In the rows, zero is written as 128.
One turn moves each row of this set onto another row. After a few examples, where does it send each row asked below?
Z642: [ 72 140 116 105 131 121 125 131 124 139 122 140 139 115 128 133 123 122
 136 150 141 170 114 124 113]
Z931: [117 133 144 106 108 114 111 156 110 148 115 146 146 108 115 138 119 120
 149 150 143 174 112 120 107]
Z892: [ 74 138 114 104 126 123 129 126 128 143 121 141 140 119 127 129 118 122
 132 149 143 167 108 125 118]
Z207: [135 123 154 136 125 136 116 115 131 113 118 114 155 121 127 129 146 163
 169 111 122 137 166 138  93]
Z344: [137 120 155 135 116 140 119 105 140 119 118 116 155 131 122 122 140 165
 164 110 125 134 159 142 100]
Z885: [131 139 147  80  91 142  90 143 117 140 124 126 112 118 143 124 124 116
 139 128 139 138 113 127 113]
Z688: [ 79 139 112 105 128 121 129 131 125 141 122 141 140 119 130 130 118 126
 130 146 149 163 112 126 123]
Z229: [133 122 156 128 147 134 118 109 132 104 119 117 144 117 130 111 145 162
 150 123 113 122 170 132  90]
Z316: [131 141 146  80  99 138  89 150 111 138 125 126 112 111 148 128 128 116
 142 127 139 139 118 126 110]
Z183: [102 127 149  98 129 155 123  87  92 108 124 152 147 143 133 104 141 120
 136 149 120 125 132 126  80]
Z854: [124 129 144 113 101 117 116 149 112 154 119 144 145  94 122 147 123 113
 151 145 133 164 102 122 111]
Z997: [123 141 150  81  98 140  86 148 112 136 124 124 110 110 144 129 131 111
 147 129 130 146 118 123 101]
Z582: [126 126 145 112  95 120 118 143 118 156 117 145 146  99 120 142 119 113
 147 145 136 162  98 123 117]
Z109: [116 127 143  98 126 152 129  88  92 112 126 154 148 149 136 101 132 130
 126 142 135 111 131 130 100]
Z879: [129  93 132 106 137 142 107 133 111 115 103 158 126 129 124 108 124 125
 130 141  93 106 125 106  99]
Z202: [130  94 131 106 139 141 106 135 107 115 103 158 126 127 125 109 123 124
 132 141  93 105 126 105  97]
Z956: [122 127 147 112  98 120 116 143 117 155 116 144 144  99 119 143 121 111
 151 146 131 166  99 121 110]
Z500: [121 131 144 105  98 119 115 147 118 153 116 147 147 116 112 133 115 122
 143 149 148 171 107 122 114]
Z50: [119 133 139 100 142 144 127 107  77 106 129 154 149 135 147 109 136 131
 130 141 141 109 142 127  99]
Z831: [128 128 143 113 100 117 119 148 113 155 119 146 147  97 123 145 120 116
 147 143 137 160 101 123 117]
Z295: [138 121 149 136 148 134 114 100 134 104 117 119 146 124 134 106 140 166
 151 130 118 114 158 138  99]
Z573: [105 132 118 131 158 129 111 106 115 135 154 123 130 115 163 129 116 121
 150 133 111 139 115 108 120]
Z70: [128 119 159 127 140 140 116  98 140 106 117 116 143 123 123 106 145 160
 151 125 107 127 166 133  85]
Z388: [136 119 151 134 144 138 114  94 139 107 118 118 147 129 129 102 139 164
 150 131 116 116 153 139  99]
Z254: [104 132 145  98 145 146 119 104  77 102 124 152 146 132 144 111 144 124
 141 147 123 122 143 124  78]
Z615: [132 119 154 135 147 138 112  95 138 103 117 117 145 126 129 105 143 160
 155 132 110 121 154 137  90]
Z551: [140 121 153 128 143 136 122 104 136 107 120 119 146 122 130 107 142 168
 143 121 121 115 168 135 101]
Z488: [123 132 142 106 105 114 115 154 111 151 117 148 148 111 116 137 115 124
 145 150 151 167 111 123 115]
Z267: [132 120 151 136 151 133 112 101 134 102 117 117 145 121 132 107 143 161
 156 131 114 118 158 138  92]
Z715: [131 121 157 136 120 141 116 107 138 116 117 113 154 126 122 126 145 160
 170 112 119 139 163 139  91]
Z77: [131  95 130 107 137 142 108 133 110 115 102 157 126 129 125 107 123 125
 130 142  95 104 126 107 100]
Z69: [110 129 117 131 151 133 113 100 121 140 156 124 132 121 160 126 111 125
 143 132 117 134 109 112 129]
Z15: [134 119 156 128 135 141 121  95 143 110 119 119 144 130 123 103 140 164
 144 123 116 121 163 135  98]
Z363: [139 123 152 137 123 135 119 113 133 116 120 117 156 126 128 127 144 167
 164 109 128 131 164 142 103]
Z460: [123 138 150  80  90 144  87 139 119 139 123 125 111 118 139 124 127 111
 145 130 130 145 112 126 104]
Z732: [ 98 128 123 131 153 134 107  96 121 136 153 123 129 118 156 127 117 117
 152 135 103 145 111 108 112]
Z974: [103 128 122 129 146 136 110  92 127 142 154 124 130 125 153 123 112 120
 147 134 108 140 106 111 122]
Z67: [133  95 130 107 139 140 108 134 107 115 103 158 127 127 127 109 123 126
 130 140  95 104 127 107 101]
Z312: [ 78 141 112 105 136 120 128 136 120 140 123 142 140 113 131 134 121 125
 133 148 147 166 115 126 118]
Z790: [115 130 147 105 101 118 112 147 115 152 114 145 146 113 109 135 118 117
 148 152 141 176 107 122 107]

Z879 -> Z77
Z931 -> Z790
Z688 -> Z312
Now find these:
Z15 -> Z551
Z69 -> Z573
Z109 -> Z50
Z460 -> Z885
Z363 -> Z207
Z582 -> Z831
Z388 -> Z295

